0: [115 138 135 132 144 133 168 181 107 139 116 162 164 116 131 138 160 118 139 101  86 124 121  88  96 110 120 141 164 161 157 144]
1: [118  92 138 130 109 120 118 134 103 103 146 118 124 114 135 140 153 144 138  85 123 158 110 111 132 102 159 138 147  84 129 125]
2: [115  89  92 118 131 156 109 108 131 117 185 134 161 146 168 111 120 145 146 118 146 142  93  74 141  78 154 131 124 120 123 148]
3: [139 135 131 139 141 109 150 161  96 131 124 164 150  95 166 141 131 117 121 102 108 144 157 102  92 147 153 160 151 119 154 132]
4: [147 130  95 191 136 143 198  75 135 143 143 139 107 121 123 131 129 134 151 148 128 134 107 164 155 131 102 112  85 149 118 102]
5: [129 149 147 151 122  99 144 168  80 165 129 148 104 100 130 148 184 110 127 120 112 157 144 105  85 147 173 131 154 136 139 131]
6: [122 102 117 115 114 117 125 168 113 119 154 127 131 102 187 162 126 140 133 121 140 126 128  86 115 114 161 138 137 120 158 127]
7: [100 197 112 125 111 123 164 150 125 153 114 170 162 145 151 108 122 104 128 117 135 109  81 136  98 153 155 135  94 131 108 108]
8: [110 160 134 117 101 105 113 187 114 161 131 136 142 143 145 137 166 110 121 136 126 105 140 104 107 140 140 129 153 119 104  92]
9: [ 82 116  93 104 127 164 118 158 106 151 133 153 185 150  84 126 161  98 137 126 122 144 116  82 149 123  93  98 174 156 139 142]
10: [ 82 168 130 121 111 116 157 155 125 178 120 171 165 133  92 111 138  85 138 136 112 105 101 130 107 125 103 143 131 156 128 110]
11: [136 154 176 121 100 104 136 107 125 117  69  80  73 125 125 134 120 105 109 132  90 129 137 140 111 119  68 191 175 130 124 126]
12: [167 124  99 137 147 156  96 101 133 114 152 123  88 110 119 140  89 139 108 156 137  96 176 142 151 109  99 121 100 138  93 108]
13: [165 159 145 142 114  84 128 118 142 111 143 156 136 129 176 115 144 112  94  76 109 189 118 125 106 124 137 145 122 103 110 131]
14: [100 143 101  75  93 102 123 154 116 172  94 138 139 120 107 129 117 114 126 143 120  90 130 116 134 129  73 126 143 158 161 165]
15: [145 125 120 118 128 133 109 166  97 148 155 146 160 129 112 152 134 128 130  93 109 137 137  77 169 149 150  95 157 136 118 159]
16: [104 121 156 109 113 145 118 161 120 151 133 149 161 167  64 120 170 112 130 106  92 137 134 112 164 113  94 116 197 152 142 157]
17: [158 158 156  82 143 105 102 127 144 169 101  99 117 153 118 130 139 119 150 154 123 125 151 169 148 190 108  65 101 139 145 160]
18: [105 162 106 149 103 114 122 109 120  91  94 144 135 169 148 122 144 111 131 119 135 141  58 152 123 148 116 174 123 112 100 114]
19: [117 138 103 139 127 112 136 181 107 162 131 140 150 141 139 143 183 117 113 106 124 124 160 122 107 163 159 168 147  89 113 111]
20: [143 128 104 137 137 159 126 116 169  79 136 129 124 142 136 132  92 150 144 142 150 116 136 132 175 109 123 137  95  99  86  98]

[135  84 154 109 163 131 136 111 169  87 109 102 134 147 108 105  89 132 150 140 146 132 146 170 149 144 120 116 124 132 133 144] 20 17
[125 113 145 123 129 101  69 168 108 147 101  98 112 112 128 146 133 131  93 133 116 116 159 123 115 151  95  84 137 136 124 121] 8 14
[ 92  99 122 110 121 140  92 172 114 159 138 122 123  92  87 126 114 138 120 151 120  88 151  91 124 100 119  94 162 152 130 122] 14 9
[123 107 122 131 125 129 121 143  90 106 137 152 151 102 158 155 124 136 118 112 147 147 117  82 126 119 145 160 158 114 158 134] 6 3
[145 136 132 132 113  99 130 160  97 126 135 137 133 105 152 151 142 136 107  91  98 131 141 118  96 139 169 165 146 120 139 115] 3 5
[ 77 114  79 119 106 133 112 163 110 145 152 122 150 123 154 135 118 122 116 140 128  79 103  79 126  84 113 105 124 139 140 124] 6 2
[140  96 110  87 113 120 115 169 108 170 121 120 156 130  99 138 133 137 126 115 111 101 153  86 152 145 103  80 180 149 143 163] 15 14
[121  88 157  82 145 111  90 124 156 143 139 108 123 111  90 102 102 136 136 161 142 108 171 152 149 132 137  75 123 127 121 152] 17 12
[128 191 142 145 133 107 173 136 145 136 154 181 154 136 179  97 138 123 161  98 108 127  79 139  92 129 149 118  73 119 126 111] 7 13
[119 147 105 148 146 162 160  74 154 136 172 155 153 156 183 113 139 115 109  93 130 160  82 128 125 107 182 103  96 159 125 149] 2 13
